Here are some rows, each followed by its group. Rows of different groups can look alike.
[-0.3 -0.3  0.9 -1.1 -0.8  1.1  1.1  1.   0.9  0.7 -0.5 -1.1 -1.2 -0.6
 -0.6 -1.4 -1.  -0.4 -1.2  1.7  0.4 -1.4  0.5 -0.4  2.3 -1.  -1.9 -0.7
  0.8 -1.6  0.8  0.9] 0
[-0.7 -0.3  0.3  1.8  0.6  0.4  0.5 -0.2  0.4 -1.5  0.5  0.   0.4 -0.6
  1.3 -0.8 -0.1  0.7 -0.8 -0.8  0.5 -1.4  0.  -0.5  0.1 -0.7  1.6  0.3
  1.2  0.5  0.9 -0.3] 1
[ 0.7 -0.3  0.  -1.3  0.1 -0.6 -0.8 -1.3 -1.   0.5 -2.3  1.   0.5 -0.2
 -0.8  1.3  1.3  0.3  0.7 -0.4 -0.8  2.  -0.3 -0.8 -1.6  0.6 -1.1 -0.1
 -0.7  0.1 -1.4 -1.1] 2
[-0.4 -0.3  0.4 -0.3  0.  -0.6  1.4 -0.5  1.5  0.4 -0.4 -0.6  0.5  0.7
 -0.5 -0.3  0.2  1.  -0.5 -0.7  0.6  0.   0.7 -0.7  0.7 -0.6 -0.3  1.1
  0.5  0.3 -0.8  0.5] 2
[-1.  -0.1  0.8 -0.7 -0.5 -0.9 -0.2 -1.1  0.1  0.7 -0.4  0.   0.7  1.4
 -0.3  0.5  1.3 -0.8  0.4 -0.4  0.   0.1  1.2  0.7  0.3  0.5  0.6  0.7
  0.   0.5 -0.3  1.1] 3
[-1.   0.6 -0.9 -0.4  0.5 -1.1 -0.3 -2.   0.2 -0.5 -0.1  0.4  1.4  0.9
 -0.4  1.6  2.3  0.   0.4 -0.7  0.6  1.   0.1  0.  -1.3  0.6  1.1  0.6
 -1.   0.3 -1.3 -0.8] 2
[ 0.5  0.9 -1.7  0.9  0.2  1.  -0.3  0.4 -2.  -1.8  2.2  0.9 -1.1 -2.3
  1.  -0.2 -0.2 -0.3 -0.5  1.4  0.6 -1.2 -2.7 -0.6 -1.1 -0.2  0.5 -2.
 -0.9 -0.7  1.  -2.4] 1
[ 0.   0.1  0.7  0.9  0.1 -0.4  0.   0.   0.1  0.2  0.6 -0.1  0.2  0.3
  0.3 -0.1  0.2 -0.1  0.3 -0.3 -0.8  0.  -0.3  0.6 -0.1  1.   0.6 -0.1
  0.7  0.6 -0.1  0.7] 4
[-0.2 -0.8  1.2 -0.4  0.2  0.   1.1  0.2  1.1  1.  -1.3 -1.   0.4  0.3
 -0.9 -0.7 -0.1  0.4 -1.   0.2 -0.1 -0.4  0.6 -0.7  1.2 -0.6 -1.4  0.7
  0.6 -0.7 -0.7  0.8] 0
[-0.7  1.5 -0.6  1.9  0.5 -0.8  0.4  0.   0.7 -0.6  0.7  0.4  0.4 -0.8
  0.8  0.5  0.6  0.3 -0.4 -0.2  0.8 -1.3 -0.7 -0.6 -0.6  0.8  0.2  0.3
 -0.2  0.6  0.6 -1.1] 4
[ 1.   1.5 -1.1  2.4  0.3  0.9 -1.   0.7 -0.2 -1.1  0.3  0.8 -0.7 -0.7
  0.8  1.   0.4 -0.2 -0.9  0.7 -0.2 -0.8 -1.4 -0.6 -0.8  0.1 -0.4  0.9
 -0.7  0.3  1.2 -1.5] 4
[-0.9 -0.3  0.5 -0.1  0.7 -0.5  1.  -0.7  1.5  0.3 -1.  -1.   1.3  0.3
 -0.7 -0.1  0.5  1.2 -0.5 -0.4  0.3  0.7  0.1 -0.7  0.1 -0.1 -0.5  1.
  0.3  0.1 -1.7  0.1] 2
[-0.1 -0.9  1.5 -0.5 -0.1 -0.7  1.  -0.6  0.6  0.8 -0.1 -0.7  0.3  0.8
 -0.1 -0.8  0.4  1.   0.  -1.   0.2  0.4  0.3  0.4  1.   0.1  0.7  0.5
  0.9  0.9 -0.9  1.2] 3
[ 0.7 -0.4  1.1  0.5  0.1 -0.6  0.5  0.1  0.7  0.6 -0.3 -0.4  0.5  0.7
  0.1 -0.2  0.3  0.6 -0.4 -0.6 -0.6  0.5  0.3  0.3  0.4 -0.1  0.1  1.
  0.7  0.6 -0.8  0.9] 4
[ 0.4  0.7 -1.6  1.7  0.3  1.5  0.2  0.8 -1.2 -1.4  1.   0.5 -1.5 -1.9
  0.9 -0.3  0.2  0.4 -1.6  0.6  1.5 -1.7 -1.9 -1.  -0.1 -1.3  0.1 -0.7
 -0.4 -0.8  1.4 -1.9] 5
[-0.4  0.4  0.  -2.7 -1.5 -0.8 -1.9 -2.  -1.6  0.2 -2.7  1.9 -0.4  0.3
 -0.8  1.7  2.6 -1.5  1.1  0.2 -0.2  0.7  1.1 -0.3 -1.2  0.4 -0.3  0.1
 -1.7  0.4  0.4 -0.6] 3
[-0.5  0.2  0.3  0.6  0.5 -0.7  1.1 -0.1  1.6  0.2 -0.2 -0.5  1.2  0.2
  0.1 -0.1  0.2  1.3 -1.1 -0.7  0.7  0.2  0.1 -0.5  0.  -0.8 -0.1  1.7
 -0.1  0.1 -1.3  0.2] 2
[-0.3 -1.1  1.   0.4  0.   1.3  0.4  0.2 -0.6 -0.7  0.1 -0.4 -0.6 -0.3
  0.8 -1.3 -1.4  1.2 -0.8 -1.6  1.2 -0.8  0.6  0.3  1.  -1.5  0.7 -0.9
  1.7  0.   1.1  0.4] 1
[-1.7 -0.6  0.7 -0.7  0.  -1.1 -1.3 -0.3 -0.1  0.2 -0.6 -0.7  1.9  1.6
  0.   0.7  0.8 -1.9  1.2 -0.2 -0.8  0.7  0.8  0.5  0.   1.2 -0.5  0.1
 -0.3 -0.2 -0.5  1.4] 6
[-0.6 -0.6 -0.7 -0.3  0.1  0.2  1.1 -1.2  1.3 -0.4  0.7 -0.6  0.3  1.1
  0.  -0.1  0.3  1.6 -0.4 -1.5  1.3  0.1  0.7 -0.4 -0.1 -1.2  1.4  1.2
  0.9  0.3 -0.8  0. ] 3
[-0.5  0.3 -0.6  0.5  0.4 -0.7  0.7 -0.3  1.   0.4  0.  -0.6  0.9  1.1
  0.   0.6  0.8  1.1 -0.2 -1.1  0.7  0.6  0.4 -0.1 -0.4  0.1  0.5  1.1
  0.   0.4 -1.3  0.2] 4
[ 0.2  0.6 -0.6  0.7  0.3 -0.5 -0.6  0.   0.2  0.1  0.2  0.   0.9  1.
  0.2  1.2  0.4  0.1  0.4 -0.2 -0.8  1.3 -0.1  0.6 -1.3  1.   0.5  0.3
 -0.2  0.  -1.1  0.1] 4
[ 2.5 -0.7 -0.2 -0.6 -0.2  0.3 -1.2  0.5 -2.3  0.5  0.3  0.5 -0.4  0.
 -0.4  0.6 -0.3 -0.3  0.5  1.  -1.6  2.1 -2.1  1.2 -0.8  0.2 -1.  -1.1
 -0.9 -0.4 -1.1 -0.3] 5
[ 1.4 -1.   0.4 -2.  -1.4  0.5  0.5 -0.1 -0.5  1.5 -0.8  0.2 -2.   0.8
 -1.  -0.6 -1.   0.7  0.2 -0.9 -0.1  0.6  1.5  0.8  1.5 -0.5 -1.4 -0.6
  0.6 -0.2  0.6  1.1] 7
[-0.3  1.4 -1.2  0.7  0.8 -0.1  0.9  0.4  1.7 -0.4  0.4 -0.2  0.6 -0.5
 -0.1  0.5  0.4  0.8 -1.6  0.6  1.  -0.7 -1.  -1.3 -0.8 -0.9 -0.4  1.6
 -0.8 -0.8 -1.1 -1.3] 4
[ 0.6 -0.1  0.3  0.5  0.1 -0.1  0.5  0.5  0.6  0.4 -0.4 -0.2  0.3  0.2
 -0.3 -0.1  0.1  0.6 -0.9 -0.2 -0.2  0.3 -0.4 -0.2  0.2 -0.5 -0.4  1.3
 -0.2 -0.1 -0.8  0.3] 0
[ 1.7 -0.7 -0.2 -1.  -1.1  0.   0.  -0.1 -0.4  1.3 -0.2  0.7 -1.5  0.7
 -0.4  0.1 -1.   0.7  0.9 -1.2 -0.3  1.   1.1  0.5  0.5  0.  -0.9 -0.1
  0.1  0.6  0.   0.6] 3
[-1.2 -0.3  1.1 -0.2  0.  -1.4 -0.1 -0.5  0.3  0.3  0.7 -0.8  1.2  0.2
  0.4 -0.3  0.2 -0.7  1.1 -0.3 -0.6  0.3 -0.3  0.5  0.1  1.7 -0.1 -0.8
  0.7  0.6 -0.6  0.9] 1
[ 1.   0.  -0.3 -0.6 -0.2 -0.2 -0.1  0.2 -0.9  0.5  0.4  0.1 -0.4 -0.6
 -0.3  0.2  0.3 -0.1  0.1  0.8 -0.7  0.9 -1.6  0.2 -0.5  0.3 -0.6 -1.1
 -0.4 -0.2 -0.9 -0.6] 5
[-0.6  0.9 -0.9  0.8  0.9  0.1  1.1  0.2  1.9 -0.9 -0.9 -0.1  1.  -0.9
 -0.5  0.4  0.1  0.9 -2.   0.7  0.7 -0.7 -0.5 -2.5 -0.6 -1.5 -1.6  2.
 -1.4 -1.6 -1.1 -1.6] 0
[ 0.6  0.   0.6 -0.5 -0.1  0.9  0.8  1.1 -0.1  0.8 -0.5 -0.7 -1.  -0.5
 -1.1 -0.9  0.5  0.1 -1.4  1.3  0.  -0.7 -0.6 -0.3  1.3 -0.8 -0.9 -0.3
  0.1 -0.9  0.1  0.2] 5
[-0.6 -0.9  1.8 -1.2 -0.3 -0.8  1.3 -0.7  1.1  1.2 -0.6 -1.  -0.1  0.5
 -0.5 -0.9  0.1  0.4  0.  -0.4  0.  -0.1  0.9  0.2  1.5  0.1 -0.3  0.1
  1.2  0.6 -0.5  1.5] 0
[ 0.  -0.5  1.1  0.4  0.1 -0.1  0.3  0.3  0.2  0.3 -0.3 -0.5 -0.1  0.2
  0.4 -1.1 -0.5  0.7  0.1 -0.8  0.3 -0.4  0.4  0.7  0.8 -0.3  0.6 -0.1
  1.1  0.7  0.2  1. ] 1
[ 0.9 -0.2 -0.8 -0.6  0.4 -0.3 -0.8 -0.9 -0.7  0.7 -1.7  0.6  0.3  0.
 -0.8  1.8  0.8  0.9  1.1 -0.7 -0.8  2.5 -0.6 -0.8 -2.3  1.  -1.5 -0.3
 -0.5  0.1 -1.7 -1.4] 2
[ 1.2  0.2 -0.3  2.   0.4  1.6 -0.6  0.7 -0.8 -1.2  0.1  0.2 -0.8 -0.4
  0.7 -0.2  0.   0.1 -1.3  0.2 -0.3 -0.8 -0.8 -0.3  0.1 -0.7  0.4  0.4
  0.3 -0.1  1.4 -0.6] 5
[-0.9  1.8 -2.8 -0.5  0.  -0.8 -1.1 -2.2 -0.7 -1.  -0.8  2.1  0.5  1.
 -0.5  3.2  3.3 -0.8  0.5 -0.4  1.2  0.8  0.7 -1.  -2.7  0.7  1.3  1.3
 -2.5  0.  -0.3 -2.1] 2
[ 0.6  0.4 -1.9  0.4  0.   2.8  0.3  1.6 -3.  -1.7  1.9  0.5 -2.7 -2.7
  0.8 -1.3 -0.9 -0.1 -1.3  1.7  1.4 -2.2 -1.8 -0.4  0.3 -1.7  0.9 -3.
 -0.3 -1.9  2.3 -2.1] 5
[-2.  -0.4  1.1  0.  -0.1 -0.7 -2.   0.5 -0.8 -0.9  0.7 -0.4  1.8 -0.3
  0.2 -0.1 -0.7 -3.   1.7  1.3 -1.6 -0.2  0.1  1.   0.3  2.1 -0.2 -1.9
 -0.6 -0.6  0.7  1.2] 6
[ 0.3  0.4 -0.7  1.3  0.3  0.3 -2.7  1.5 -0.4 -0.8  1.   0.   1.2  1.6
  0.4  1.3 -0.4 -2.7  1.2  1.6 -3.3  1.1  0.2  1.4 -1.3  2.3  0.5  0.2
 -0.3 -0.7  0.3  0.7] 6
[-1.9 -0.6  0.2  0.2  0.5  0.8 -0.3  0.5 -0.4 -2.1  1.  -0.6  0.4 -0.8
  1.6 -1.7 -1.9 -0.1  0.5 -0.9  0.9 -1.2  0.5  0.1  0.6 -0.2  1.5 -1.7
  1.1 -0.2  1.9  0.1] 1
[-0.1 -0.8  1.4 -2.6 -1.5 -0.6  0.6 -1.2  0.   1.5 -0.9 -0.1 -1.2  1.1
 -0.5 -0.7  0.4  0.3  0.7 -0.8  0.1  0.2  1.4  1.1  1.5  0.   0.5 -0.3
  1.   1.3  0.3  1.4] 3
[-1.1  1.2 -1.1 -1.3  0.  -0.9 -1.6 -2.4 -1.5 -0.7 -2.   2.2  0.7  0.3
 -0.7  2.7  3.6 -1.6  0.6  0.4  0.4  0.6  0.6 -0.8 -2.2  0.5  0.6  0.8
 -2.3 -0.2 -0.2 -1.5] 2
[ 2.5  0.   0.5 -0.8 -0.1  0.1 -0.2  1.  -0.3  1.4 -1.1  0.8 -1.8 -1.
 -0.5 -0.6 -2.8  0.4  1.4 -0.3  0.4  0.   1.3  1.7  1.2 -0.8 -0.8 -0.5
 -0.5  1.2  1.8  0.9] 7
[ 0.7 -0.3  1.2 -1.  -0.4 -0.1 -0.1  0.4 -0.2  0.6 -0.6  0.5 -1.2 -1.4
 -0.1 -1.3 -2.5 -0.3  1.4 -0.2  0.6 -0.6  1.4  1.2  1.4 -0.3 -0.1 -0.9
 -0.1  1.5  1.7  1.1] 7
[ 0.2 -0.2 -0.4  0.  -0.1  0.5  0.5  0.2 -1.3 -0.6  1.3  0.  -0.5 -1.3
  0.6 -0.9  0.1  0.1 -0.2  0.8  0.3 -0.5 -1.7  0.1 -0.1  0.   0.7 -1.8
  0.2 -0.2  0.2 -0.8] 1
[ 1.  -0.6 -0.4 -1.4 -0.8 -0.5 -0.4 -1.3 -0.7  0.9 -1.5  1.4 -0.4  0.4
 -0.6  0.9  0.9  0.3  0.8 -0.7 -0.7  1.4  0.7 -0.4 -0.8  0.4 -0.9  0.2
 -0.6  0.4 -0.6 -0.5] 2
[-1.9 -0.6  0.   0.3  0.6  0.9 -0.5  0.5 -0.5 -2.1  1.  -0.8  0.4 -0.9
  1.5 -1.8 -1.7  0.1  0.6 -0.8  1.1 -1.1  0.6  0.2  0.5 -0.2  1.5 -1.8
  1.1 -0.2  2.   0.1] 1
[ 0.6 -0.4  0.7  0.4  0.6  0.9 -0.1  0.7 -1.1 -0.6  0.2  0.2 -0.7 -1.7
  0.6 -1.2 -1.6 -0.2  0.3  0.7  0.1 -0.7 -0.3  1.1  0.5 -0.6  0.9 -1.4
  0.   0.   1.2  0.1] 5
[-0.6  0.6 -0.9  2.2  0.6  0.8  0.6  0.5  0.5 -1.7  0.6  0.3 -0.2 -1.3
  0.8 -0.2  0.   0.8 -1.9 -0.2  1.5 -1.9 -1.1 -1.5 -0.1 -1.5  0.   0.7
 -0.1 -0.4  0.9 -1.6] 4
[ 0.9 -0.7  0.4 -2.8 -2.2 -0.4 -0.2 -1.1 -0.6  1.7 -0.7  1.1 -1.8  1.1
 -0.6  0.2  0.2  0.2  1.3 -0.8 -0.1  0.7  1.6  0.9  1.   0.1 -0.4 -0.2
  0.1  1.5  0.6  1. ] 3
[-0.4 -0.5  0.6 -0.2 -0.4 -0.4 -0.6 -0.1 -1.2  0.   1.4 -0.5  0.3 -0.6
  0.3 -0.4  0.1 -1.2  0.9  1.  -1.   0.2 -1.3  0.7  0.   1.3  0.3 -1.8
  0.1  0.1 -0.2  0.3] 1
[ 0.  -0.7  1.1 -0.5 -0.3  0.4  1.   0.4  1.   0.5 -1.1 -0.9 -0.2 -0.2
 -0.9 -0.9 -0.6  0.2 -1.2  0.5  0.2 -0.6  0.6 -1.   1.5 -1.  -1.8  0.5
  0.4 -1.1 -0.3  0.7] 0
[-0.2  0.5 -1.1 -0.2  0.5 -0.8  0.3 -1.6  0.5 -0.4 -0.6  0.3  0.8  0.6
 -0.6  1.2  1.4  1.   0.1 -1.1  0.7  1.4 -0.2 -0.6 -1.2  0.1  0.5  1.1
 -0.8  0.5 -1.6 -1.2] 2
[ 0.7  0.3  0.3  1.8  0.6  0.6 -0.1  0.8  0.6 -0.7 -0.2  0.   0.1  0.1
  0.4  0.1  0.1  0.6 -1.6 -0.4 -0.1 -0.6 -0.5 -0.7  0.2 -1.1 -0.2  1.7
  0.   0.   0.4 -0.3] 4
[-1.  -0.7  2.3 -1.4 -0.8 -0.6  0.2 -0.6 -0.2  0.5 -0.4 -0.2 -0.2 -0.7
 -0.1 -1.7 -0.9 -0.3  1.   0.   0.1 -0.7  0.7  1.   1.6  0.5  0.4 -1.2
  0.6  1.   0.9  1.2] 1
[ 2.4 -0.1  0.4 -1.1 -0.6  0.4 -0.1  0.6 -0.6  1.7 -1.1  0.5 -2.1 -0.1
 -0.8 -0.7 -2.3  0.3  0.8 -0.6  0.1  0.4  1.2  1.2  1.3 -0.4 -1.1 -0.7
 -0.2  0.6  1.2  0.9] 7
[-2.  -0.4  0.5  0.2  0.4 -0.8 -2.8  1.1 -0.7 -1.3  0.3 -0.7  2.6  0.8
  0.5  0.6 -0.2 -3.2  1.9  1.  -2.4  0.7  0.2  0.7 -0.3  2.5 -0.8 -1.1
 -0.6 -0.5  0.3  1.2] 6
[ 0.1  0.7 -1.2  0.7  0.9  0.   0.1 -0.3  0.9 -0.9 -1.2  0.7  0.9 -0.7
 -0.7  1.3  0.2  0.6 -0.8  0.3 -0.3  0.8 -0.4 -1.9 -1.8 -0.3 -1.4  1.2
 -1.2 -1.2 -1.4 -1.9] 2
[ 0.8 -0.1 -0.2 -0.3  0.4 -0.2 -0.1  0.1  0.1  0.8 -0.6 -0.2  0.3  0.2
 -0.5  0.8  0.5  0.8  0.1  0.  -0.3  1.2 -0.9  0.  -1.   0.3 -0.7  0.
 -0.3 -0.1 -1.5 -0.5] 4
[ 1.9 -0.7  1.3 -0.8 -0.2  0.1 -0.3  0.7 -1.2  0.8 -1.2  0.  -0.9 -0.8
 -0.6 -1.2 -1.8  0.3  0.7 -0.1 -0.5  0.8 -0.3  1.4  1.1 -0.5 -0.7 -1.
 -0.6  0.5  0.4  0.8] 5
[-0.2  0.5  0.1  1.8  0.4  0.3 -1.4  0.6  0.  -1.   1.  -0.1  0.5  0.8
  0.9  0.3 -0.2 -1.3  0.6  0.5 -1.7 -0.2  0.1  0.6 -0.5  1.6  1.1  0.2
  0.6  0.1  1.   0.4] 6
[ 0.2  0.4 -0.1  0.1  0.1  0.7  1.1  1.3  0.8  0.3 -0.1 -0.8 -0.6 -0.5
 -0.5 -0.5  0.2 -0.2 -1.7  1.7  0.3 -1.3 -0.8 -0.9  0.9 -0.9 -1.   0.6
  0.  -1.2 -0.1 -0.1] 0
[-0.2  0.2 -0.2  0.8  0.2  0.2 -3.1  1.1 -1.1 -0.7  1.4 -0.1  1.4  1.
  0.5  1.5 -0.5 -3.3  1.8  2.  -3.2  0.9 -0.4  1.2 -1.4  2.6 -0.3 -1.3
 -0.9 -0.9  0.2  0.7] 6
[ 0.  -0.6  1.3  0.4  0.1  0.1  0.4  0.2  0.1  0.1 -0.2 -0.5  0.1  0.1
  0.4 -1.1 -0.5  0.6  0.  -0.8  0.2 -0.2  0.5  0.5  0.8 -0.2  0.7 -0.1
  1.1  0.8  0.3  0.9] 1
[-1.2 -0.6  1.5 -0.3  0.5 -0.8  1.4 -0.3  1.6  0.8 -0.8 -1.5  1.1  0.2
 -0.7 -0.7  0.6  0.5 -0.8  0.   0.  -0.1  0.1 -0.5  0.9 -0.2 -0.7  0.7
  0.9  0.  -1.2  0.7] 0
Which 5 groups are nearest to each row below, nearest first, going by the average distance to the group's rows?
[ 0.1 -0.6  0.1 -0.2  0.1  0.2  0.7  0.3  0.7  0.5 -1.1 -0.4 -0.1 -0.4
 -1.  -0.3  0.2  0.3 -1.4  0.6 -0.1 -0.2 -0.1 -1.2  0.4 -0.9 -1.9  0.7
 -0.2 -1.4 -0.5 -0.3] -> 0 4 2 5 3
Which 5 groups are nearest to each row below, nearest first, going by the distance to the group's nearest row?
[ 1.1  0.9 -1.3  0.5  0.4  0.2 -1.1 -0.4 -0.5 -0.4 -0.3  0.8  0.   0.4
 -0.4  1.9  0.4  0.5  0.7 -0.2 -1.1  2.2 -0.6 -0.2 -2.3  1.1  0.   0.4
 -0.9  0.1 -1.3 -1.5] -> 2 4 5 0 6
[-0.2 -1.   1.3 -0.6  0.4 -0.4  1.1 -0.2  1.   0.9 -1.3 -0.9  0.6  0.3
 -0.9 -0.5  0.2  0.5 -0.7  0.1 -0.4  0.   0.4 -0.6  0.8 -0.5 -1.3  0.5
  0.6 -0.5 -0.9  0.6] -> 0 2 4 3 5
Which 5 groups are nearest to each row below, nearest first, going by the distance to the centre of the group?
[-0.1 -0.3  0.5  0.3 -0.2 -0.1 -0.1  0.1 -0.6  0.1  1.  -0.3  0.4  0.
  0.3 -0.6  0.  -0.2  0.4  0.6 -0.8  0.  -0.7  0.6 -0.1  0.8  0.9 -0.9
  0.5  0.2 -0.4  0.4] -> 1 4 5 3 6
[ 1.1  1.  -2.5 -0.1  0.5 -0.1 -1.2 -1.5 -0.8 -0.4 -0.9  1.3  0.1  0.3
 -0.6  2.8  1.1  1.2  1.3 -0.9 -0.1  3.2 -1.  -1.1 -3.4  1.1 -0.5  0.2
 -1.6  0.3 -2.  -2.7] -> 2 4 3 5 6
Which 4 groups are nearest to each row below, nearest first, going by the distance to the centre of the group?
[ 0.2 -0.5 -0.5 -0.3 -1.   0.2  0.   0.1  0.3  0.9  1.1  0.  -0.7  1.8
  0.5  0.5 -0.7  0.3  0.7 -1.6  0.3  0.2  1.8  0.7  0.1 -0.1  0.7  0.8
  1.   0.8  0.3  1.3] -> 3 1 4 7
[-1.3  1.  -0.8  1.1  0.8 -0.4  1.7  0.1  1.9 -0.8  0.6 -0.1  0.6 -1.4
  0.4 -0.2  0.1  0.8 -1.3  0.3  1.6 -1.7 -0.7 -1.4 -0.1 -1.1 -0.2  1.2
 -0.5 -0.5 -0.3 -1.2] -> 4 0 1 2
[ 0.9  0.4 -0.2  0.3 -0.5 -0.9 -0.7  0.5  1.1  1.6  0.5  0.7 -0.9  0.1
  0.1  0.7 -1.5 -1.3  2.1 -0.3  0.  -0.6  2.   1.2  0.2  1.1  0.2  0.8
  0.   1.5  1.6  1.4] -> 7 3 1 4
